-4.27,-3.28,+1.94,-0.63,+5.69,-1.02
+1.30,+0.27,-4.97,-1.32,-1.37,-2.85
value -3.28

-3.29,+0.57,-0.82,-0.77
+5.35,+0.95,-0.82,-1.39
+4.93,+4.11,-2.77,-1.39
value +0.57

-3.52,-2.11,+3.83,+5.07,+4.01,+0.48,+3.16 value -2.11

-0.83,+6.55,-2.29,-0.18,+1.78
+0.95,-3.14,+1.13,+0.15,-1.03
value +6.55

-2.24,+3.73,-2.81,-2.64
-5.03,+1.08,+2.23,-4.61
-1.65,-0.31,-4.09,+1.97
value +3.73

-1.96,-2.43,+5.17,-0.96,+1.79
-4.94,+1.18,+4.06,+1.64,+0.68
-5.52,-0.93,+1.85,-1.35,+0.55
value -2.43
---
[+0.44, -1.66, -1.02, +2.53, +1.55, -0.33, +4.94] --> +0.44
[[+1.20, +0.71, +0.17, -0.89, +1.82, -0.12, -0.61], [-5.13, -2.61, -0.76, +3.32, -6.54, +0.55, +2.11], [-1.66, -0.85, -0.48, +0.76, -2.52, +0.39, +0.62]] --> -1.66
[[-4.15, +0.86, -0.72, +2.10, -5.44, +0.26, -4.58], [+0.07, -0.21, +1.04, +4.16, +1.12, -1.92, -2.19]] --> +0.07
[[-6.20, +4.50, +6.44, +4.86, +2.34, +5.60], [+6.70, -1.76, -3.16, +2.27, -2.09, +4.21]] --> +6.70
[[+2.07, -5.64, +6.05, -0.90], [+1.81, +1.31, -2.47, -1.22]] --> +1.81
[-0.61, +1.44, -6.79, -6.54, -6.89, -3.64, +1.88] --> -0.61
---
+1.22,-5.08,+0.68,+0.09,-3.40,+0.28,+1.09 ==> +1.09, +1.22

-5.54,+3.75,+2.91,-6.47,+2.49,+0.78,+0.86 ==> +0.86, -5.54

-1.76,+3.04,-0.57,-0.92,+6.23
+4.80,+3.20,+0.04,-0.04,-2.16
==> +6.23, +4.80

-6.28,+5.57,+2.42,+5.61,+3.74,+3.75,-2.65
-4.23,+0.20,-1.96,+6.21,-0.55,+0.71,-1.42
-3.26,+2.19,+2.84,+4.55,+0.88,+3.53,-1.03
==> -2.65, -3.26

+4.83,+6.43,-5.06,+2.22,-4.02,-1.44,+0.63
+4.83,+6.43,-5.21,+0.08,-4.02,-1.44,+0.63
+4.83,+6.43,-5.06,+2.22,-4.02,+3.19,+0.63
==> +0.63, +4.83

+3.16,-3.77,-5.92,-0.13,-1.99,-6.17 ==> -6.17, +3.16
---
+1.66,+1.86,+4.77,+0.99,+3.75,+5.01,-3.69
-2.99,+2.40,-2.20,-0.26,+1.53,-0.82,-2.85
+1.74,-1.34,-3.59,+4.28,-2.48,-0.56,-1.21
: +4.77

-0.61,-0.99,+0.49,+0.46,-0.05
+0.96,+0.73,+4.18,-3.74,+0.42
-0.47,-0.01,-5.12,+3.50,-0.47
: +0.49

-0.42,-0.35,-6.71,-2.78
-0.16,-0.25,-5.31,-3.03
-0.32,-0.31,-6.20,-2.90
: -6.71

-3.66,-3.01,+1.31,-6.81
+5.26,+6.00,-6.73,-3.34
+0.16,-1.23,+3.91,-4.30
: +1.31

+4.30,-5.34,-4.04,-0.68
-3.76,-0.20,+3.75,-1.40
+2.79,-2.38,+0.64,-0.84
: -4.04

-1.27,+3.75,-0.04,-3.50
-1.18,+4.27,+2.97,-1.62
+2.96,+1.88,-0.89,-5.04
: -0.04

+0.37,-2.37,+1.30,+3.26,-0.09
-2.92,+2.93,-1.04,+0.05,-2.11
+0.90,-4.35,-5.07,-0.61,-5.69
: +1.30

+1.98,+2.64,+3.25,+3.79
+3.33,+4.71,+5.90,+6.46
+0.34,-1.28,-2.73,-3.18
: +3.25

+2.87,-0.11,+5.46,+0.34,+1.75,-0.05
+3.27,+0.64,+0.55,+2.92,-1.44,-2.76
+3.40,+0.93,+4.22,+3.27,-0.81,-2.29
: +5.46

-0.82,-1.99,+2.79,+5.62
-2.44,-2.48,+2.73,+4.42
-1.41,-1.98,+3.16,+5.86
: +2.79
